Named turns come first, each shown by rows before and after it. Which turns, in which order, take the first row of each pair that follows to the second? Write the first one first, as in the answered first pair.
turn J_135:
[-0.75 -3.18 -0.26  1.04  0.56 -3.03  0.84  0.48 -0.47  1.24  0.72  0.77
  1.47 -0.51  1.12 -2.03 -1.05  0.18] => [-1.84 -2.83  0.02  1.36  1.06 -1.79  0.82  0.98  0.36  0.36 -1.39 -1.03
  2.09 -0.39  0.64 -1.52 -1.31 -1.69]
[-3.00 -2.21  0.42 -0.61  1.78 -1.57  0.63  0.62  1.57  0.66  0.39 -0.62
  2.70  0.09  0.50 -0.54 -1.19 -1.34] => [-2.01 -1.26  1.44 -0.97  1.32 -0.85  0.30 -0.57  0.41 -0.18  0.05 -0.88
  3.51  0.42  0.80  0.75 -0.99 -3.09]
[-2.55  0.33 -1.30  0.41 -1.88 -0.27  0.42  0.60  0.78 -0.67 -0.30 -0.06
  0.46 -0.25 -1.54 -2.12  2.75  0.66] => [-1.92  1.12 -0.56  0.39 -2.33  0.80  0.39 -0.02  0.08 -1.48 -1.10 -0.73
  1.15 -0.11 -1.27 -0.95  2.94 -1.15]
[-0.17 -0.85  1.49 -0.29  1.28  1.07  0.22  0.88  0.02 -0.46 -1.92 -0.89
  0.29 -1.01  0.70 -0.41 -0.95 -1.32] => [ 1.51 -0.40  2.00 -0.84  0.44  0.59  0.21 -0.26 -1.57 -0.36 -0.53  0.27
  0.48 -0.76  1.45  0.24 -0.66 -1.01]
turn J_198:
[ 1.01  0.33  2.81  0.51  0.76  0.93 -0.17 -2.68 -1.69 -0.61 -0.47  0.81
  2.26  2.36  0.51  1.17 -0.85 -2.68] => [-0.66 -0.86 -0.08  1.87 -1.24  1.95 -0.63 -1.78  0.60  0.70  1.50  2.50
 -1.47  0.76 -2.25 -1.06  1.94  2.39]
[ 1.15  1.87  2.04 -4.24  0.53 -1.08 -0.09  2.01 -2.60  2.09 -0.60 -1.66
  3.04  1.28  3.32  0.49 -2.60 -2.84] => [-0.49  0.45 -0.62 -1.92 -2.42  2.03 -0.59  3.26 -0.95  3.77  2.80  1.14
 -2.39 -0.28  0.47 -3.00  0.09  4.30]
[ 1.60 -0.09  0.04 -0.20 -0.75  0.19  0.61 -2.34 -1.23 -1.49  2.01  1.20
  0.74  0.00 -0.22  1.36  1.52  0.92] => [ 1.49 -0.02 -0.26 -0.52 -0.66 -0.48  0.69 -2.52 -0.88 -1.41  1.62  1.05
  1.01 -0.32 -0.34  1.55  1.75  0.71]
turn J_623:
[ 0.97 -0.26 -0.80 -0.46 -0.28 -1.97  0.42 -1.04 -0.59 -0.44 -0.27  0.29
 -1.28  0.18  0.31  1.66  2.30  0.54] => [ 1.05  0.00  0.73 -0.10  1.02 -1.31  0.77  0.00 -0.96 -0.89 -1.77 -0.86
 -0.12  1.17  1.33  1.65  0.28 -1.43]
[-0.25 -0.60  0.05  0.04  0.23 -1.64  0.86  0.26 -1.02  2.09  1.91  1.32
  0.72  1.09  2.23 -0.93 -1.22  1.61] => [-0.09 -0.53  0.02 -0.07  0.28 -1.71  0.79 -0.07 -1.19  1.92  1.82  1.48
  0.77  1.12  2.38 -0.78 -1.10  1.35]
[-1.77 -0.14 -0.50  0.56  0.07  1.12 -0.30 -0.01  1.49 -1.29 -2.02 -1.99
  0.21 -0.24 -1.04  1.33  1.35 -1.20] => [-1.58 -0.22 -1.08  0.15 -0.54  0.93 -0.40 -0.51  1.65 -1.15 -1.25 -1.44
 -0.09 -0.88 -1.28  1.60  2.17 -0.43]
turn J_598:
[-1.13  0.54 -1.80 -0.33 -0.36 -1.40  0.87 -0.82 -0.08  1.43  2.90  3.02
 -1.88 -1.35 -1.04 -0.91  1.28  2.79] => [ 1.21  2.45  0.91 -1.41 -0.49 -0.39  0.84 -2.89 -2.84 -0.53  1.86  1.92
  0.95 -0.21  0.69  2.07  0.41 -2.15]
[-0.11  0.36  0.89  1.11 -0.28  2.80 -0.96 -0.81 -0.29 -0.01 -0.22 -0.24
 -0.89  0.04 -0.62 -0.31  0.24  0.28] => [-0.59  0.08 -0.51 -0.07 -0.08  0.04 -1.08 -1.36  0.96  0.38 -0.22 -0.06
 -0.71 -0.81 -1.38  0.28  1.84  1.09]
[ 1.12 -0.83 -0.81 -1.38  1.56 -3.51  1.75 -1.43  0.10 -0.58 -0.71 -0.17
  0.28  0.71  1.63  1.24 -1.06 -0.57] => [ 1.06 -0.84  0.70  0.72  1.26  0.42  1.80  0.10 -0.83 -0.29 -0.29  0.06
 -0.88  1.74  2.30 -0.99 -3.37 -0.13]
Now pairs of rows:
Each pair is 2 to 3 turns apart.
[-0.41  0.25 -1.90 -1.90  1.52 -2.70  0.25 -0.82  1.92 -0.63 -0.41 -0.40
  1.15  1.89 -0.29  2.54  2.26 -0.88] => [-2.16 -0.55 -2.19  0.71  0.50  2.06  0.07  1.34  2.62 -0.23  0.09 -0.04
 -1.98  1.81 -1.54 -0.55  1.77  1.56] -> J_598 J_198
[-0.31 -0.68 -0.63  1.13  0.98 -0.17  0.15 -0.47  1.39 -0.36 -0.51 -0.63
 -0.47  0.65 -0.01 -1.03 -1.18  0.95] => [-0.17 -0.72 -0.27  1.30  0.79  0.07  0.29 -0.33  1.03 -0.60 -0.30 -0.56
 -0.49  0.70  0.32 -1.23 -1.69  0.81] -> J_198 J_198
[-0.82  0.98  1.13 -0.67 -0.12  0.82  0.26  0.64 -2.09 -0.74 -0.39 -0.25
 -0.32  0.50  0.38 -0.15 -2.44  1.01] => [-0.93  0.11  0.16 -0.92 -0.30 -0.39  0.27  0.65 -1.47 -0.11  0.51  0.68
 -1.04 -0.09  0.05 -0.78 -1.74  2.83] -> J_598 J_198 J_198
[ 0.07  2.71 -0.64 -0.56 -0.31  0.01 -0.13 -1.04  1.46 -1.18 -2.56 -0.50
 -0.21  0.13 -0.34  2.30  2.32 -0.71] => [-0.86  1.83 -1.74  0.13 -0.44 -0.06  0.08  0.19  2.65 -0.39 -2.01 -0.09
 -1.54 -0.29 -1.04  0.76  2.54  1.48] -> J_598 J_598
[-0.91 -0.60  0.21 -0.41  0.97 -0.46  0.06  1.11  0.95  0.01 -1.04 -2.32
  0.51  1.88  0.10  0.20 -0.79 -1.31] => [-1.00 -0.84 -0.02 -0.64  0.97 -1.12  0.06  0.96  1.44  0.16 -0.97 -2.29
  0.58  1.67 -0.23  0.27 -0.25 -0.96] -> J_598 J_598
[ 2.97  1.49  2.67 -0.59  0.00  0.12  0.18 -1.33 -3.94 -0.21  1.22  0.31
  2.63  1.28  2.57  1.25 -2.00 -3.36] => [ 1.77  0.52  2.85  1.64  0.11  3.35  0.12  1.10 -3.48  0.96  1.87  0.92
  0.56  1.64  2.44 -1.86 -3.50 -0.95] -> J_598 J_598 J_598
[ 0.23 -1.03  0.00  1.77 -1.00  0.79  0.92  0.86 -1.21 -0.01  1.65  0.77
 -2.04 -0.13  0.59  0.53 -0.77  1.70] => [-0.85 -0.50  0.24  2.09 -0.71  2.21  0.93  1.22 -0.33 -1.05 -0.57 -1.09
 -1.41  0.11  0.09  1.17 -0.95 -0.54] -> J_135 J_135
[ 1.50  0.13  0.95 -0.72 -0.01 -1.58  0.24 -0.54 -0.72  0.50  0.87  0.73
  0.49  0.24  0.74  0.09 -0.39 -0.43] => [ 1.71  0.28  0.99 -0.45 -0.61 -0.89  0.22 -0.95 -0.94  0.42  1.25  1.10
  0.17  0.04  0.39  0.32  0.02 -0.27] -> J_198 J_598
[ 0.40  2.33 -0.34 -0.40  1.58 -2.38  1.02  0.27 -1.28 -2.22  0.09 -1.06
  2.13 -0.08  0.29  1.28 -0.96 -1.41] => [-0.32  1.98  0.39  1.71  1.24  1.38  1.25  1.98 -1.44 -2.04  0.29 -0.90
  0.42  0.57  0.21 -0.88 -2.54 -0.51] -> J_598 J_135
[-1.27  1.40  0.60 -0.01  0.45  0.97  0.56  0.03  0.33 -0.13 -1.24 -2.06
  2.15  1.33  0.32  1.84 -0.77 -2.93] => [-0.49  0.16  0.14  1.16 -0.85  1.50  0.41  0.84 -0.58  1.89  2.77  1.43
 -0.65  1.12  0.58 -1.37 -1.25  2.25] -> J_135 J_598
[ 2.46 -2.68  2.34  0.27  3.50 -2.00  0.59  2.70 -2.56  0.59  1.26  2.85
  0.90  2.31  3.75 -3.07 -3.72  0.56] => [-0.13 -3.30 -0.80 -1.77  4.89 -6.75  0.69  2.60  1.46  0.35 -1.13  1.01
  1.93  0.78  1.62 -1.49 -0.84  0.47] -> J_135 J_598
[-1.20 -0.29 -0.10  1.83 -1.34  2.17 -0.27  1.62  2.15  0.09 -0.60 -1.51
 -1.95 -0.46 -1.81 -0.29  0.67  1.42] => [-1.04 -0.16  1.30  1.63  0.40  1.86 -0.05  2.36  1.88 -0.12 -1.92 -2.77
 -0.17  0.54 -0.52 -0.11 -1.49 -0.61] -> J_198 J_598 J_198
[ 1.79  0.12  2.97 -0.12  0.92 -0.41  1.44  1.36 -0.29  0.33  0.84  0.92
  1.75  1.78  2.14 -1.81 -2.66 -0.14] => [ 0.30 -1.04  0.76  0.15  0.05 -1.14  1.26  1.84  1.70  1.47  1.84  1.87
 -0.11  0.45  0.49 -3.21 -0.57  3.03] -> J_135 J_623
[ 0.15  0.40  0.31  1.48  1.24  0.45 -0.42  1.00 -0.10  1.11 -1.72  0.40
 -1.22 -0.43  1.77 -0.41 -1.76 -2.09] => [ 0.85  0.10 -0.21  1.44  0.70 -0.35 -0.51  0.87 -0.35  1.88 -0.05  1.79
 -1.92 -0.70  1.76 -1.05 -1.49 -0.07] -> J_135 J_135 J_623
[-1.28  1.21 -0.14  2.11  0.29  2.27  0.27  2.39  1.26  1.70 -3.72 -2.14
  1.56  1.38 -1.28 -1.76 -1.36 -4.72] => [ 2.85  2.21 -1.40 -0.81 -2.89 -2.22 -0.21 -2.96 -1.41  2.09  1.44  2.11
  1.41 -0.19 -1.45  1.56  3.62 -2.33] -> J_623 J_598 J_135
[ 0.84 -0.14 -0.53 -0.20 -0.72 -1.32 -0.40 -0.67 -0.09  0.77  0.85  2.18
  0.18 -0.91 -0.04  0.64  0.25  0.97] => [ 0.47 -0.28 -1.07  0.00 -1.05 -0.77 -0.42 -0.66  0.32  0.78  0.33  2.01
 -0.17 -1.36 -0.57  0.87  0.99  1.12] -> J_598 J_198
[-1.13  1.00 -0.11  0.44  0.86  3.40  0.97 -0.54 -0.77 -1.74 -2.91 -2.13
  1.66  0.50  0.09  1.39 -0.79 -3.89] => [ 0.50  0.29 -2.81 -0.31 -1.91  0.54  0.46 -2.58 -1.05  0.05  2.39  2.40
 -1.33 -1.42 -1.13  0.75  3.05  2.36] -> J_135 J_198
[ 1.63  0.27  2.05  0.97  1.16 -1.51 -0.40 -0.33 -2.77  1.32  3.32  1.19
  1.31  0.72  2.41 -0.20 -1.35  1.22] => [ 0.14 -0.46 -0.19 -0.22  1.74 -4.81 -0.29 -0.15 -0.33  1.61  2.48  0.77
  1.49 -0.44  1.29  0.35  0.44  2.14] -> J_598 J_198
[-0.54 -0.26 -0.96  0.67  0.47 -0.20  0.17  0.89  1.55  0.47 -0.16 -0.14
 -0.70 -1.12 -1.64 -1.23  1.36  2.28] => [ 0.90  1.15 -0.24 -0.09 -0.62  0.87 -0.25 -1.35  0.05 -0.89 -0.23 -0.24
  0.08 -1.17 -1.72  1.39  2.59 -0.01] -> J_135 J_623 J_135
[ 0.69 -0.66 -0.80  0.44 -1.11 -0.79  0.16  1.28  1.75  1.21 -0.81  1.24
  1.78 -2.17 -3.21  0.41 -0.09  0.48] => [ 2.31 -0.22  0.05  0.18 -1.87 -0.76 -0.12  0.29 -0.08  1.45  0.81  2.40
  2.00 -1.79 -2.45  0.75 -0.27  0.68] -> J_598 J_135 J_198
[ 0.18  1.37 -1.02 -1.79  1.41 -1.67 -0.75  0.42  0.50  1.01 -0.63 -0.54
  0.51 -0.04  1.44  0.15 -0.13 -1.43] => [ 0.83  1.70  0.16 -0.57  0.94  0.97 -0.91  0.90 -0.79  0.85 -0.02 -0.28
  0.05  0.62  1.92 -0.77 -1.38 -1.57] -> J_598 J_135
[-1.76 -0.53 -0.06 -1.49  1.18 -1.64  0.27  2.60  0.03  0.37  0.18  0.52
 -1.14 -0.59  1.00 -0.79 -1.99  0.74] => [-0.13  0.93  1.43 -1.75  0.43 -0.14  0.06  0.96 -1.97 -1.12 -0.35  0.10
  0.14 -0.20  1.44  1.41 -1.82 -2.31] -> J_135 J_135
[-0.56 -0.46 -0.94  0.41 -0.32 -0.92 -0.41  0.22  1.81  0.83 -0.84 -0.30
 -1.52 -0.74 -0.63  0.13  1.04  0.89] => [ 1.91  0.11  1.01 -0.23 -0.07 -1.17 -0.44 -0.70 -0.82  0.60  0.11  0.32
  0.00  0.43  1.82  0.67 -0.90 -0.70] -> J_198 J_135
[ 0.22  0.67 -0.07  1.73 -0.95  4.28 -0.43 -1.76 -0.78 -1.79  0.64 -1.73
 -0.48 -0.12 -3.45 -0.12  2.63 -0.85] => [ 0.16  0.79  0.76  1.32  0.24  3.42 -0.33 -1.45 -0.74 -2.30 -0.88 -3.05
  1.06  0.39 -2.66  0.60  1.53 -2.82] -> J_598 J_598 J_623
[ 1.40 -1.10 -0.60 -0.10  0.58 -1.15  0.77 -1.92 -0.08 -1.28 -0.25 -1.06
  1.43 -1.27 -0.35  3.42 -2.74 -2.97] => [ 1.47 -2.16 -1.72 -0.46  0.88 -3.32  0.92 -1.57  0.37  0.03  1.73  0.67
  0.69 -1.58 -0.06  2.01 -2.96 -0.03] -> J_135 J_135 J_623
[-1.17  0.84  0.58 -1.31 -0.07 -2.23  0.74  0.85 -0.19 -1.33 -2.36 -2.72
 -0.09 -0.91 -0.57  1.86  0.97 -1.15] => [ 1.18  1.63  2.40 -0.56 -1.22  0.03  0.46  0.02 -3.41 -1.28  0.04 -1.14
 -0.42  0.03  0.98  1.46 -0.16 -1.09] -> J_623 J_598 J_135
[-2.33  1.60 -1.01  0.49  0.56  0.60  0.40 -0.75 -0.81 -1.77 -2.45  0.14
  1.92 -0.17 -0.44  2.50  0.57 -3.79] => [-1.26 -0.03 -2.44  0.11  0.16 -2.86  0.54 -0.65 -1.18  0.88  1.97  3.96
  0.17 -0.80  0.34  0.22  0.94  2.03] -> J_135 J_135
[ 1.47  1.61 -1.55 -0.23 -0.01 -0.60  1.86  1.79 -0.52  0.55 -2.01 -0.44
  1.15 -0.88  0.87 -0.65 -3.39 -1.88] => [ 1.68  1.74 -3.16 -1.46 -1.18 -2.52  1.62  0.19  0.07  0.68 -1.13  0.45
  0.79 -2.28 -0.34  0.71 -0.34 -0.87] -> J_198 J_598
[ 1.39  1.39  0.74  0.27 -0.54  1.80 -0.24 -0.68 -1.66 -1.55 -0.45 -0.03
  0.70  1.41 -0.72  1.61 -0.44 -2.39] => [ 1.57  0.70  0.32 -0.91  1.22 -2.05  0.23 -0.40 -1.22 -0.72 -0.41  0.10
  1.99  1.51  0.22  1.56 -1.15 -2.20] -> J_135 J_198 J_623
[-0.01  0.43  0.83 -2.35  1.58 -1.84 -0.06  0.04 -0.33 -0.37 -0.52  1.10
 -0.71 -0.81  0.87  1.31 -0.44 -1.46] => [-1.66 -0.13  0.30 -0.44  1.32  1.48 -0.10  1.75  0.61 -0.40 -0.93  0.72
 -2.46 -0.76 -0.25 -0.50 -0.69 -0.28] -> J_598 J_623 J_135
[ 0.87  0.93  1.40 -0.64  2.10 -0.89 -0.25 -0.16 -0.21  0.04 -0.10 -0.30
  2.16  2.21  2.79  0.44 -3.52 -2.00] => [ 1.18  1.14  1.64  1.36 -0.30  3.66 -0.84 -0.30 -1.14  0.14  1.61  1.07
 -0.31  2.09  1.92 -0.80 -2.75  0.05] -> J_198 J_598 J_598
[-0.38  0.24 -0.45 -1.21 -0.80 -0.18 -0.49 -0.99  0.06 -0.78  0.32 -0.65
 -0.29 -0.79 -1.14  1.30  1.95 -0.02] => [ 0.87  0.04  0.32 -1.54 -0.13 -1.60 -0.21 -0.96 -1.26 -0.11  1.79  0.47
  0.11  0.07  0.50  0.65  0.60  0.37] -> J_135 J_623 J_135
[ 0.10 -0.06  0.46  0.28 -0.60  1.00 -0.06  0.62 -0.66  0.48  1.04  0.23
 -1.24  0.18  0.17 -1.09  0.17  1.10] => [ 1.05  0.50  0.88 -0.77 -0.34 -0.66 -0.12 -0.60 -1.29 -0.14  0.85  0.15
  0.12  0.12  0.75  0.56  0.38 -0.34] -> J_598 J_198
[-0.24  0.07  0.08 -0.96  1.22  1.08  1.18 -0.02 -0.69 -0.77  0.02  0.02
  0.45  1.09  0.70  0.00 -1.72 -0.76] => [-0.23 -0.06 -1.40 -1.41 -0.08  0.14  0.98 -0.84 -0.30 -0.26  1.52  1.32
 -0.73  0.25 -0.33  0.18  0.31  1.36] -> J_623 J_623
[-1.44  0.30  0.22 -0.12  0.91 -0.67  0.50  0.29  2.26 -1.52 -2.66 -2.69
  1.64 -0.14 -0.92  0.96  1.14 -3.57] => [ 0.22 -0.23 -1.61 -1.12 -0.54 -3.90  0.31 -1.57  1.82 -0.12  1.24  0.72
  0.16 -1.33 -1.29  0.61  3.52  0.56] -> J_135 J_598 J_598
